Read these off the row that follows.
1) Read off the entry just right of 107.
2) Read off the 2nd entry from the left.
3) Read off the second entry from the right.
[129 108 104 110 107 145]
1) 145
2) 108
3) 107

[[152 131 107 118 120 137 148 132 154 107 121 148 104 146 111]
 [151 128 113 114 134 128 145 129 150 107 122 152 105 152 126]
 [152 108 117 107 131 129 131 109 151 104 118 152 105 152 146]]
Indices start at 1.
The entry at row 3, column 1 is 152
Find the entry in row 2 and column 1.
151
The entry in row 1 and column 1: 152
Find the entry in the top-right corner.
111
The centre entry is 129
Find the entry just left of 111.
146
Find the entry in the bottom-right corner.
146
Find the entry directly below the centre entry.
109
The entry directly below 145: 131
The entry in row 3 and column 2 -> 108
The entry just right of 108: 117
The entry directly below the largest entry -> 150

[[133 128 136 126 127 133 138 129 129 125 129 113 128]
 [144 135 145 110 119 150 134 117 143 125 137 117 122]
 [124 115 122 142 143 123 134 129 109 126 119 125 134]]
Rows and columns are numbered from 1.
Read off the entry at row 2, column 1.
144
Read off the top-left entry.
133
The entry in row 2 and column 2: 135
Read off the entry in row 3 and column 2.
115
The top entry of the column that holds the largest entry -> 133
Read off the entry just left of the smallest entry.
129
The top-right entry: 128
Read off the entry at row 1, column 3.
136
The entry at row 3, column 1: 124
Read off the entry directly above the smallest entry.
143
The largest entry is 150
The entry at the centre: 134
The entry in row 1 and column 2 -> 128

x =
[[106 147 152 104 105 102 104]
 [144 106 110 138 148 151 136]
 [128 136 118 145 147 136 150]
 [118 114 147 106 150 127 107]
 [102 148 153 105 126 103 105]
 [115 149 125 132 137 121 144]
 [138 109 108 133 152 150 141]
 [137 139 107 146 108 123 152]]
Indices start at 1.
The entry in row 3 and column 1 is 128
The entry at row 1, column 1 is 106
The top-right entry -> 104
The entry at row 2, column 1 -> 144
Give the entry at row 2, column 3.
A: 110
Give the entry at row 1, column 2.
A: 147
Give the entry in the bottom-left corner.
A: 137
Give the bottom-right entry.
A: 152
The entry just left of the largest entry is 148
Give the entry just right of 151.
A: 136
Give the entry just left of 149.
A: 115
Give the entry directly above 114.
A: 136
Give the entry directly above 127.
A: 136
The entry in row 2 and column 2 -> 106
The entry in row 1 and column 3 -> 152
Give the entry directly below 103.
A: 121
Give the entry directly below 109.
A: 139
Give the entry directly below 153.
A: 125
The entry just left of 103 is 126
Give the entry just right of 146.
A: 108

A =
array([[118, 136, 122, 107, 150, 149, 148, 105, 154],
       [127, 124, 145, 121, 136, 146, 153, 101, 152],
       [151, 101, 122, 152, 139, 108, 117, 138, 123],
       [107, 124, 102, 107, 153, 144, 121, 142, 125],
       [123, 125, 144, 129, 108, 106, 107, 150, 105]])
Indices start at 1.
The entry in row 2 and column 1 is 127
The entry in row 3 and column 1: 151
The entry in row 2 and column 3 is 145
The bottom-left entry: 123
The entry just right of 129: 108
Report the entry in row 1 and column 3.
122
The top-left entry is 118
Report the entry in the top-right corner.
154
The entry just right of 117: 138
Report the entry in row 1 and column 2.
136
The entry at row 2, column 2: 124
Report the entry at row 3, column 2.
101
Report the entry in row 3 and column 3.
122
The entry directly above 139 -> 136
The entry just left of 154 is 105
The bottom entry of the column that holds the largest entry: 105

m = [[130, 125, 118, 114, 138, 120, 128, 132, 117, 147], [131, 120, 128, 121, 142, 122, 121, 135, 123, 147], [122, 117, 126, 134, 142, 120, 132, 131, 109, 142], [131, 117, 125, 122, 139, 120, 125, 133, 117, 147], [127, 131, 117, 118, 132, 120, 111, 140, 110, 151], [136, 121, 124, 120, 139, 120, 122, 136, 124, 145], [129, 124, 116, 112, 132, 114, 126, 149, 113, 145], [130, 123, 124, 118, 139, 119, 124, 139, 121, 144], [129, 121, 127, 122, 142, 121, 123, 136, 124, 144]]
Report the entry just left of the smallest entry.
131
Report the entry just left of the largest entry.
110
The entry just right of the smallest entry: 142
Report the largest entry.
151
Report the entry just right of 111.
140
Report the first entry in reading order.
130

Read these off the matrix that follows.
1) What is the last entry in the row that holds the smallest entry?
2) What is the entry in the bottom-right corner?
3) What is the bottom-left entry?
4) What is the largest entry in the first row?
5) What is the second entry in reading order?
6) What is the entry in the top-right corner?
7) What is the 4th entry from the end, reading row by row?
8) What is the entry in the top-left corner?
[[115 129 143 137 143 116 115 151 121 126 128 149 114 144]
 [132 122 137 115 117 123 125 129 144 132 146 122 143 121]
 [125 115 151 119 127 113 115 137 135 135 141 137 129 125]
 [126 121 142 119 124 118 119 135 138 131 142 131 134 126]
 [137 146 114 149 140 149 148 128 121 129 117 128 125 142]
 [124 129 132 118 118 121 121 138 143 123 145 125 141 129]
 [148 128 134 150 147 147 151 118 113 148 112 137 115 132]
 [153 115 139 118 117 137 144 108 142 149 138 116 144 110]
 [131 125 140 134 137 127 129 134 125 136 128 139 122 132]
 [149 141 115 143 132 156 157 116 127 137 120 118 134 132]
 [151 106 151 116 121 128 136 110 139 153 140 124 138 107]
 [114 129 134 114 117 112 110 147 146 117 150 128 142 132]
 [131 135 127 135 132 134 134 133 129 129 129 130 130 135]
 [153 118 137 124 122 139 145 108 137 149 134 119 140 113]
 [153 107 152 125 129 133 141 110 130 157 131 130 129 111]
 [146 115 143 121 123 131 136 116 137 146 137 125 137 115]]
1) 107
2) 115
3) 146
4) 151
5) 129
6) 144
7) 137
8) 115

[[129 135 125 124 113 128 128 138 130 128 141 137 142 132 105 128]
 [122 133 125 125 111 123 134 137 132 116 128 137 140 128 108 128]
 [123 132 128 128 112 124 135 137 133 115 144 139 139 128 109 135]
 [121 133 126 125 112 124 135 136 132 114 143 138 139 128 128 134]
 [122 133 127 126 128 125 136 137 133 114 143 138 139 127 109 134]
 [128 134 125 122 128 119 130 137 132 114 141 136 140 131 105 132]
 [132 136 125 123 114 119 127 137 129 114 141 137 128 135 105 131]
 [134 135 125 128 114 115 124 137 130 114 140 137 141 137 103 128]
 [138 137 122 120 113 128 120 138 128 115 128 135 140 139 102 128]
 [137 137 122 121 114 115 123 137 127 114 139 128 140 138 102 128]
 [133 135 124 128 114 116 126 138 131 113 140 137 141 128 104 129]
 [123 133 125 124 113 122 134 136 134 128 142 137 139 128 108 135]
 [128 133 125 125 113 121 132 137 132 114 142 128 140 130 106 132]
 [128 128 126 124 128 122 132 137 131 128 143 138 140 128 108 133]
 [127 133 125 124 112 121 131 137 130 115 144 138 139 131 128 133]]
Counting starts at 1.
Which number is the entry at row 1, column 3?
A: 125
The entry in row 2 and column 3 is 125
The bottom-right entry is 133
Which number is the entry in row 3 and column 3?
A: 128
Which number is the entry in the bottom-left corner?
A: 127
The entry at row 2, column 1 -> 122
Which number is the entry at row 1, column 1?
A: 129
The entry at row 3, column 1 is 123
The entry at row 3, column 2 is 132
The top-right entry: 128
The entry in row 1 and column 2 -> 135
The entry at row 2, column 2: 133

113,144,130,144,131,122,138,117
121,154,138,133,120,140,155,116
139,122,119,143,143,113,133,134
The last entry, reading row by row is 134
Give the bottom-left entry.
A: 139
Give the 1st entry, reading row by row.
A: 113
Give the bottom entry of the column that holds the largest entry.
A: 133
The first entry on the diagonal from the top-right corner: 117
The entry directly above the largest entry: 138
